(in the rows, 128 means zero)
Rows swapped in pairs by one turn or mirror: which row each one swaps with
The rows were stretched afterwards, more along some directions than others.
veba: [106 153 134 139 126 103 121 118 129 147 140 149 142  92 120 125 131 134
 122]
Tilos: [134 127 157 125 133  97 139 127 126 183 118 163 123 160 111 141 121  82
 146]
tena: [107 117 138 123 112 103 124 126 116 150 121 144 104 150 115 141 129 129
 133]
kulo: [121 157 143 161 120 110 122 129 128 132 149 152 153  92 122 117 131 151
 116]
Vata: [141 127 155 135 142 102 135 127 126 173 119 153 123 157 118 134 117  83
 144]
toze: [133 150 134 136  98 117 105 130 133 133 145 140 165 129 105 161 132 144
  87]
miki: [130 126 152 127 139 102 139 123 134 178 124 154 128 168 110 132 115  88
 139]
nifon: [124 119 137 136 106 120 112 132 119 142 128 135 107 151 116 141 129 128
 131]
sesiz: [103 118 135 130 109 110 118 130 120 147 127 137 107 157 121 140 130 135
 136]
kodav: [108 124 137 133 122 113 115 136 114 149 124 146 103 145 116 142 126 136
 126]
kasi: [111 164 135 154 135 102 125 135 128 135 138 140 146  88 116 117 129 149
 132]
midid: [142 146 155 132 136 106 137 131 127 184 122 165 129 150 100 136 119  85
 142]
Kuvu: [110 164 134 158 138 114 123 126 136 146 141 158 150 100 116 120 125 131
 132]
sepu: [122 141 127 118 103 114 105 129 124 126 136 123 153 128 113 169 130 136
 102]
duko: [126 130 160 123 139  95 135 124 128 188 118 171 125 160 108 135 124  84
 151]
Tor: [124 159 143 149 121 103 119 131 122 136 145 146 149  92 124 114 122 144
 119]
ligep: [133 130 154 132 139 101 145 125 128 171 125 164 133 158 114 130 114  81
 146]
koti: [138 142 139 123  91 115 110 131 130 142 151 151 160 135 108 164 124 124
  93]
Bolif: [105 117 138 128 114 109 124 129 117 143 122 137 101 154 121 138 133 125
 137]
pudom: [129 136 126 115  95 118 116 125 128 124 142 127 158 115 121 161 136 128
  94]
zipu: [127 137 134 116  88 115 116 124 135 139 150 136 158 132 116 161 125 125
 100]
mot: [116 118 135 135 113 116 113 130 123 144 129 132 105 161 116 136 130 136
 127]
Nonon: [125 151 141 150 114 108 122 126 135 140 148 150 153  94 116 119 117 133
 124]
Ziguf: [130 130 150 123 142 105 147 128 127 172 118 155 123 151 123 136 124  97
 145]
nup: [133 127 156 131 142 103 139 125 132 172 124 161 127 161 117 122 121  90
 147]
neki: [105 120 140 121 108 110 119 130 113 149 126 150 108 139 119 139 135 138
 137]
mas: [126 124 155 123 139  97 138 123 130 177 114 164 126 165 112 140 120  80
 150]
komis: [126 159 139 155 115 106 126 127 133 141 147 153 147  94 114 114 124 145
 128]
Nanor: [131 137 129 122  99 110 111 128 123 123 141 134 154 129 123 160 134 128
  96]
Fep: [113 158 138 149 111  94 123 124 122 135 138 153 152  89 116 125 135 137
 123]
nub: [124 133 159 118 141  95 141 121 130 184 118 172 128 163 112 128 118  81
 152]
saso: [118 121 136 130 107 114 121 131 117 141 126 133 106 147 112 136 135 133
 131]
tisu: [120 145 124 124  94 116 111 122 129 129 139 136 163 127 111 168 138 123
  98]
bupe: [111 150 145 141 133 100 122 128 120 136 138 150 146  91 128 121 125 133
 137]
zonu: [118 132 130 119 104 115 112 131 121 122 147 133 157 124 121 169 133 140
  97]
nefa: [121 136 124 111 109 104 111 128 118 132 139 135 147 122 119 173 127 134
  95]
denot: [118 142 125 120  98 127 120 134 128 115 146 133 159 124 126 155 137 134
 101]
zed: [110 108 137 133 113 114 122 130 120 141 131 129 105 151 127 130 130 136
 134]
Lal: [114 149 131 140 131  98 128 129 119 133 138 140 136  84 132 126 130 143
 129]
ful: [124 141 134 122  92 102 112 120 123 139 141 149 164 126 109 172 135 120
  95]
gaka: [ 99 109 135 117 115 103 118 122 115 144 120 137 102 159 125 143 129 134
 129]
gesi: [136 136 131 127  97 116 103 122 126 133 148 134 159 126 116 167 123 141
  91]
Bisid: [104 157 138 145 123 101 127 122 124 136 140 159 153  91 124 119 134 126
 131]
Dal: [114 152 133 149 129  98 117 119 125 138 140 154 142 103 121 125 126 136
 122]

gaka swaps with Vata
nefa swaps with Lal
zonu swaps with kasi
neki swaps with midid

Rows swapped in pairs by one turn or mirror: which row each one swaps with
The rows were stretched afterwards, more along some directions than others.
vukil: [120 135 138 130 120 138 127 165 128 104 139 114 128 171 104 127 146 127
 132 137 119]
Sef: [153 167 141 125 133 121 121 154 111 114 117 116 138 147 124 132 148 148
 160 136 144]
Kag: [150 133 129 126 145 121 138 116 118 131 137 130 122 143 141 140 121 153
 129 120 139]
Vol: [131 129 125 127 125 110 139 151 110 128 115 115 145 117 135 126 127 146
 161 127 128]
Faruk: [131 129 139 135 129 128 114 120 142 111 104 110 120 146 132 139 118 100
 112 148 122]
fari: [136 131 145 142 131 127 117 116 136 105 101 111 114 150 138 139 116 100
 115 143 118]
pif: [119 125 123 140 102 132 112 156 140 136 132 128 136 170 114 131 158 126
 133 146 123]
pavuz: [131 135 136 149 113 126 128 140 115  98 119 104 119 136 133 107 116 105
 141 121 110]
Fero: [161 182 146 137 130 125 114 153 108 116 119 126 136 136 128 126 148 149
 164 136 153]
zeton: [149 140 150 143 133 122 102 125 147 111 101 117 118 143 136 139 130 107
 130 133 142]
Sepa: [135 136 120 131 118 130 111 146 130 147 143 139 130 167 122 135 152 138
 135 132 142]
nat: [131 138 142 135 139 132 130 161 120  85 124 102 120 159 109 141 135 126
 141 130 109]
dobok: [115 116 117 117 119 124 143 124 119 137 116 112 140 140 134 129 104 133
 109 152 116]
Sifa: [153 141 143 141 123 123 103 136 154 123 103 124 118 147 136 132 139 118
 144 116 147]
Mir: [143 134 127 124 107 122 101 164 154 133 136 136 141 133 129 110 149 129
 148 115 158]
bodel: [ 99  86 136 123  92 127 116 168 173 116 103 103 142 156 106 133 145 101
 131 142 107]
bifiz: [140 129 152 150 143 121 130 164 122 103  95 101 121 140 123 149 143 134
 178 112 119]
mura: [128  98 131 129 138 119 156 126 123 104 116  99 118 124 138 126  98 128
 126 111 108]
beda: [130 139 116 107  96 126 108 174 145 138 152 132 149 152 112 104 156 140
 140 127 154]
Zan: [150 143 132 128 109 120  95 156 151 130 127 135 132 141 128 121 151 132
 156 113 163]
kur: [120 136 135 131 131 128 135 170 125  93 127 102 133 157 108 130 144 125
 139 139 110]
mokon: [139 136 125 137 116 130 107 155 137 146 134 138 129 168 120 132 154 141
 136 130 141]
monif: [134 129 157 153 141 122 126 170 126  96  98  99 119 143 111 154 149 132
 178 118 114]
Nuso: [134 135 116 109  99 128 112 169 148 144 153 138 149 146 116 105 152 143
 138 123 156]
pesap: [115 124 127 123 129 116 141 126 121 121 115 112 138 138 138 127 102 124
 111 155 114]
Moze: [144 162 141 154 118 118 115 151 111 106 114 112 128 137 132 108 135 117
 156 126 128]
mar: [136 138 150 119 130 120 123 166 140 107 102 108 144 128 120 135 144 135
 157 138 137]
sab: [143 128 148 148 146 119 135 156 118 104 104 105 125 135 125 145 140 136
 174 120 117]
duba: [121 116 137 141 117 130 148 133 120  99 114  98 118 133 129 112 106 117
 137 114  99]
besik: [116 114 119 117 121 120 147 123 119 138 115 117 140 139 139 120  99 135
 110 148 117]
Nosim: [ 99  90 139 123 106 119 121 176 169 111  89  98 145 143 101 139 145 109
 146 145 106]
raka: [144 167 141 149 109 123 119 146 101 104 126 114 125 142 131 101 135 122
 148 131 130]
suman: [115  98 133 129 122 123 152 125 137 111 111  96 123 122 132 119 105 116
 125 117  99]
zek: [129 133 141 147 110 127 132 141 111  89 120 100 117 140 131 106 116 104
 138 125 107]
kikin: [123 131 129 137 108 134 107 160 145 142 130 129 129 170 114 136 160 131
 135 141 134]
goto: [141 138 142 114 132 117 129 163 132 113 107 112 145 137 119 137 143 145
 157 137 139]
Mek: [157 179 146 152 119 121 112 152 104 110 119 127 129 141 132 112 138 135
 159 126 141]
Nuzuk: [101  83 135 119 104 123 129 167 171 115  88  96 142 140 111 131 135 109
 139 138 104]
kam: [152 133 124 125 145 128 131 121 127 139 141 131 125 147 139 137 128 150
 127 123 144]
Zeg: [127 134 158 152 132 128 122 173 128  81  95 101 113 155 104 158 150 125
 173 121 107]
zuk: [153 132 127 127 147 124 134 118 121 128 138 130 121 140 142 138 120 150
 127 119 141]
Daka: [127 125 119 124 120 116 142 146 114 136 114 114 146 117 135 125 121 146
 157 130 125]
Nep: [119 101 137 135 122 121 148 134 129 106 116 101 126 132 126 119 104 118
 136 109 104]
fel: [132 124 153 156 148 120 128 160 124  86  98  98 121 147 114 160 145 124
 173 121 109]
lev: [149 143 153 150 128 124 105 123 141 109 103 117 112 154 139 134 134 106
 128 130 135]
kofib: [117 115 131 127 128 118 127 123 140 118  97 114 132 140 133 139 106 115
 112 152 116]
pefar: [116 119 124 121 128 117 145 123 131 129 107 115 140 143 135 127 110 128
 105 158 113]
Miz: [114 118 133 140  98 141 102 172 166 131 116 124 130 166 104 138 154 117
 142 139 121]
Koli: [129 125 118 124 123 114 145 142 118 143 118 119 147 115 137 123 120 149
 152 130 128]
fivis: [129 101 133 128 140 121 155 122 125 111 112 103 121 120 136 125  94 131
 129 108 110]
gogi: [ 96  87 128 123  88 132 117 171 172 123 102 105 139 148 113 126 138  98
 132 140 107]
voval: [123 138 133 126 125 133 126 164 121 104 139 117 133 163 109 125 135 130
 132 133 122]

fivis swaps with besik
zek swaps with Faruk
Daka swaps with zuk
monif swaps with kikin
Zeg swaps with Miz

